Here are some points, each followed by its number:
Array([ 0.0, -1.2, -0.8,  0.1, -0.1, -1.2,  0.0, -0.3]) 0
Array([-0.9,  0.1, -0.2,  0.7, -0.4,  0.5, -1.4, -1.2]) 1
Array([ 0.7,  0.1,  1.1,  0.6,  0.7,  1.7,  0.2, -0.9]) 2
Array([ 0.4,  0.8,  1.3, -0.3,  1.7,  3.7, -1.3,  2.4]) 3
Array([-0.3,  0.5,  0.4, -0.4, -0.3,  0.9, -0.1,  0.2]) 4
Array([ 0.0, -0.1, -0.3, -0.6, -0.2, -0.6,  1.4, -1.3]) 5
Array([ 0.1, -1.0,  0.2, -0.3,  0.3, -0.9, -0.2,  2.4]) 6
Array([ 0.6, -2.6,  0.4, -0.2,  1.4, -2.7,  0.0,  4.1]) 7
Array([-0.8,  1.3,  1.3,  0.5,  0.1,  2.3, -0.4, -2.1]) 8
Array([ 0.9, -0.3,  0.1,  0.0, -0.7,  1.6,  0.4, -0.3]) 9
Array([ 0.0, -0.5, -0.2,  0.1,  0.4,  0.5, -0.3, -0.2]) 10
Array([ 0.6,  1.5,  1.5,  0.1,  1.6,  1.1,  0.4, -0.2]) 11
Array([-0.4,  1.2, -0.2, -0.2, -0.9, -0.3, -0.2,  0.4]) 12
Array([-0.2, -0.8,  0.7, -0.1,  1.3, -0.4, -0.1,  0.5]) 13
Array([ 0.5, -0.5, -0.5, -0.9, -1.4,  0.4,  1.7, -0.9]) 14
Array([ 0.3,  0.2, -1.4, -0.6, -1.0, -2.0,  1.9, -1.6]) 15
Which three points above are nearest to each new point by angle? Their numbers follow each, smallest number first.
Array([ 0.4,  0.9,  0.3,  0.1,  0.2, -0.4,  0.3,  0.1]) 11 12 15
Array([-1.0,  0.3, -1.2,  0.5, -3.2,  0.4, -1.4, -1.1]) 1 12 14
Array([-0.8, -1.4, -2.2, -1.0, -1.5, -1.8, -0.8,  0.7]) 0 6 15
Array([-0.8,  0.9, -0.2, -0.8, -0.1, -0.2,  0.0, -0.1]) 4 12 15
Array([-0.1,  1.0, -0.4,  0.2, -1.2, -1.4, -0.5,  1.6]) 6 7 12
Array([ 2.2,  0.2,  0.1,  0.7, -1.5,  2.1,  0.4,  0.1]) 2 9 14
Array([ 0.7, -2.7, -1.6,  1.1, -0.1, -2.8,  0.3, -1.0]) 0 7 15
Array([ 0.4, -2.4,  0.1, -0.5,  1.1,  1.8, -0.4,  0.5]) 3 10 13
Array([ 0.5,  0.4,  0.2,  0.3, -0.6,  0.7, -0.2,  0.1]) 2 4 9
Array([ 0.8, -2.7,  0.0, -1.2,  1.2,  2.7,  0.3,  0.6]) 3 9 10
Array([-0.6, -0.8, -0.6, -0.4,  0.0, -0.5,  0.1, -0.7]) 0 5 15
Array([-0.7,  0.9,  0.9, -0.6, -0.6,  1.6, -0.4,  0.9]) 3 4 8
Array([-0.4,  0.5,  0.5,  0.6, -0.1,  1.4, -0.9, -0.2]) 1 4 8
Array([ 0.3,  0.9,  0.7,  0.0,  0.5, -0.3,  0.4,  0.0]) 2 8 11
Array([ 0.7,  2.0,  1.2, -0.8,  1.6, -1.4,  1.4,  0.7]) 7 11 13
Array([ 0.3, -0.7, -0.5,  0.3,  0.0, -0.2,  0.1, -0.5]) 0 10 15
Array([ 0.1, -1.3, -0.3,  0.4,  0.5,  0.9, -0.4, -0.7]) 1 2 10
Array([-0.5,  0.5,  0.4, -0.2,  0.0,  0.2,  0.0,  0.1]) 4 8 12
Array([-0.3, -3.9, -1.3,  0.7,  1.6,  3.0, -1.7, -1.7]) 1 2 10
Array([ 1.1,  0.5,  0.0,  0.2, -1.0,  1.2,  0.4, -0.1]) 2 9 14
Array([-0.2,  0.4, -0.1,  0.5, -0.4,  0.0, -0.2, -0.5]) 1 8 12
Array([ 0.8, -3.8, -0.5,  1.8,  1.6,  2.3, -1.6, -1.0]) 2 9 10
Array([-0.4,  0.4,  0.4, -0.4, -0.4,  0.6,  0.1, -0.1]) 4 8 12
Array([ 1.3,  0.7,  0.3,  0.1,  0.7, -0.2,  1.3,  0.2]) 2 5 11
Array([-0.4,  0.0,  0.3,  0.0,  0.3,  0.0, -0.2,  0.0]) 8 11 13
Array([ 1.6,  0.3,  0.3,  0.3, -1.8,  2.3,  0.7, -0.2]) 2 9 14
Array([ 1.6,  2.5,  1.7,  0.4,  1.8, -0.5,  1.5, -1.3]) 2 8 11
Array([ 0.1, -2.0, -0.3, -0.6,  1.3, -2.0,  1.0, -1.0]) 0 5 13
Array([ 0.4,  0.6,  0.8, -0.1,  1.1, -0.1,  0.4,  0.0]) 2 11 13
